rotation steps, each row followed by its count of steps
The counts run from 0 to 298.
[105  93 182 177 128 113 178 136 136 166 143 159  82  95 111 154  82 152
 104  96  96 136 137 127 157 134 126 129 104 154 127 113 127 120 138 100
 157 107 132 117 148  79  80 131 117 118 126] | 10
[ 90 124 130 170 146 136 141 121 110 165 143 144 102 102 155 139  79 171
  87 117  92 117 165 106 153 125 131 157 100 119 137 107 164 118 128  83
 149  94  83 116 154 113 102 106 117  89 144] | 250
[151 106 179 151 120 110 133 129  99 177 138 140  91 101 103 185 104 157
 109 107  88 143 126 111 151 160 129 131 104 127 133 110 126 117 120 124
 132  92 116 126 130  66  71 107 141 121 159] | 96
[109  87 165 137 124  98 139 120 114 168 143 129  64 100 102 147  70 143
 102  85 126 156 136 158 180 154 130 124  98  99 127 124 150 138 138 109
 149 100 109  86 146  99 109 102 133 115 134] | 195
[110 131 159 196 133  88 160 126 107 145 145 134 110  98 163 138  98 179
 112 158  68 123 130 105 147 136 172 147  86 140 136 138 129  94 123 111
 162 115 138 137 160  85  99 142 144  97 118] | 225
[145  97 147 180 159 126 107 139 113 154 113 163  90  74 152 159 120 126
 121  90  93 136 119 133 174 111 117 125  83 133 161 107 126 145 135 117
 136 129 120 133 111  60  74 115 140 114 110] | 232
[152 134 172 125 121 106 134 125  97 166 122 147  78  97 141 185 126 154
 113 101 102 122 121  99 170 148 118 134  84 120 153 108 121 116 137 136
 148  92 133 118 123  46  85 123 160 126 141] | 94
[118 133 152 170 176 118 151 107 101 167 133 135 123  91 152 144  96 183
 113 121  87 145 155 135 161 120 123 156  95 154 120 112 122 117 130 106
 181  89  96 159 150  89  97 104 123  98 124] | 13
[119  85 148 141 129  68 104 118  88 129 151 114  89 100 114 146 104 166
 103 120 117 169 146 142 171 162 145 143  91  94 147 108 153 135 115 133
 124  70  77 109 129 103 114 104 150 121 114] | 121
[106 104 165 182 131  95 139 144 126 142 147 149 109  83 159 148 100 168
 126 119  85 147 105 159 179 135 173 138  88 164 168 116 121 142 113 139
 147 118 122 128 121  83  86 115 136 142 120] | 222
[112 166 136 154 110 109 125 111  93 166 126 117  91 112 180 151 101 171
 108 150 100 108 141 102 163 160 164 154  88 102 156 143 146 112 108 133
 152 110 111 103 142  99 111 101 162  96 146] | 40
[123 117 167 183 144  76 150 154 103 152 142 129 107 100 130 135 115 159
 106 118  59 123 144 111 141 138 162 129 109 124 146 120 131  93 135  94
 182 129 137 129 130  71  94 150 139 104  97] | 149
[107 126 132 162 130 114 132 113 115 138 124 165  67  85 162 142 117 139
 121  99 106 106 116 124 182  97 133 142  52 129 169 108 124 141 155 130
 141 123 157 114 130  72  98 152 147 128 103] | 6
[115 123 153 172 165 103 133 115 100 176 149 134 113  99 127 145  90 144
 106 109  53 120 149 111 137 125 153 116  90 126 111 123 150 104 135  70
 170 129 140 136 157  82 102 147 119 111 117] | 151
[111  86 162 183 115  87 134 112 118 156 132 127  45 112  98 130  91 134
  89  95 125 140 152 122 168 142 148 138 103 112 145 124 155 140 133 129
 127 127 116  87 138 113  96 118 140  98 121] | 270
[127 149 147 159 105 110 125  97  91 168 123 116  77 116 168 147  95 158
 102 141  95 115 134  97 163 163 168 147  84  94 139 152 157 114 112 128
 123 121 116 105 150 104 114 104 168  92 154] | 41
[126  92 147 154 158  68  95 117  95 150 132 119  74  96 102 145 116 134
 115  77 116 159 154 163 178 129 131 129  95 113 146 114 137 157 139 137
 168 120 117 118 105  98 110 109 138 127  84] | 133
[123 154 141 142 163 145 105 104 101 178 123 143 101  92 168 151 110 153
 110  73  86 106 126 109 177 112 140 152  83 143 148  91 149 144 144 113
 149 121 118 144 135  63 108 123 131 119 140] | 91
[100 150  99 177 147 144 103 130 102 172 127 156 103 102 181 169 102 144
 106 110  83  83 156 115 151 110 134 148  87 126 170 112 138 138 128 115
 158 121 117 111 125 105  91 106 130 106 129] | 27
[ 82 166 134 121 134 115 111 127  96 197 141 122 105 118 168 163  98 168
 100 100  92  97 152 140 171 145 159 153 101 117 155 114 148 136 126 127
 188 120 115  97 124 110 119  93 131 130 135] | 114
[121 121 136 152 142  89 105  91  90 176 133 115  69 113 117 145  95 114
  98  94  83 120 152 115 151 141 160 111  81  90 125 142 172 126 141 100
 137 147 141 103 149 102 124 136 142 110 108] | 129
[102 121 146 145 144 102 142  73 107 160 142 136  67  96 123 156  75 130
 118  97 105 145 129 155 179 122 128 126  49 133 104 133 138 136 143 121
 147 114 145 128 167 101 122 127 127 135 114] | 217
[112 147  93 154 129 124  77 118  81 167 139 137 104 105 170 177 106 149
 112 122  75  91 137 106 147 127 158 147  75 104 170 117 153 140 116 132
 127 109 119 112 132 101  97 113 149 127 139] | 103
[115  81 138 164 119 113 115 132 102 170 144 135  58 115  82 162  84 137
  87  82 106 123 155 107 148 135 130 135 102  95 152 102 151 141 138 123
 119  96 116  88 133 105  87 120 129 113 135] | 108
[117 104 150 143 112 132 143 107 117 186 135 150  49 106 111 179  78 134
 101  85 122 128 144 120 167 139 106 137  90 111 132 121 136 139 134 124
 133  98 130  95 147  93  86 104 129 117 151] | 32
[ 99  84 163 133 137  84 142 128 117 159 145 127  82  97 117 145  79 161
 105  99 126 168 145 172 182 154 122 129 100 102 132 117 147 136 130 114
 157  84  91  94 142 105 110  95 131 117 120] | 196
[106 109 152 154 148  78 118 134 104 150 141 108 113  96 145 136  93 178
 111 122 111 166 153 172 183 154 145 144 108 116 140 124 139 141 120 125
 178  93  80 113 118 111 111  83 142 106 110] | 198
[113  99 148 151 129 113 142 117 108 161 133 136  72 100 106 169  88 168
 102 103 134 155 161 138 174 140 104 154  97 117 141 104 123 139 132 137
 151  65  86 110 128 107  88  85 134 107 134] | 34
[ 94 116 160 182 119  86 152 150 129 139 155 154 116  91 164 144 101 182
 122 137  74 135 115 152 165 142 171 139  88 159 163 122 123 120 116 129
 156 114 129 126 130  85  80 134 136 136 119] | 223
[ 98 105 146 189 134 136 143 132 114 168 148 138  97 109 135 137  74 171
  85 119  89 127 153 100 146 132 150 154 113 127 136 103 156 118 124  90
 138  96  87 111 153 111  89 110 113  86 149] | 249
[132 142 141 136 143 139  97 111  99 181 104 142  85  90 180 158 107 134
 108  91 104 113 129 122 182 142 127 132  91 106 152 121 157 145 127 114
 143 131 102 102 126  78 104  91 151  97 143] | 254
[100 118 137 137 141  83 126  69  85 131 155 121  86  94 128 141  91 158
 119 121 104 139 124 134 172 125 159 144  43 119 126 114 152 129 144 123
 128  97 127 137 169  96 138 147 139 135 108] | 142
[ 82 127 135 180 144  85 135 146 122 163 142 142 102 102 159 149 108 142
 111 108  68 106 150 157 155 127 152 122  93 137 160 136 133 126 125 107
 195 151 145 101 122 111  93 127 129 123  93] | 212
[140 154 116 136 149 135  82 125  77 185 130 133 114  98 181 177  86 146
 127 115  86 123 125 140 165 135 146 133  83  96 140 126 141 141 118 119
 148 114 113 119 134  80 112  82 150 118 141] | 178
[136 128 126 175 124 141 103 108 101 157 126 154  80  94 164 166  91 151
 130 116 116 131 106 127 181 112 142 154  64 124 163 111 121 163 128 164
 116 105 129 121 125  83  92  99 149 126 149] | 243
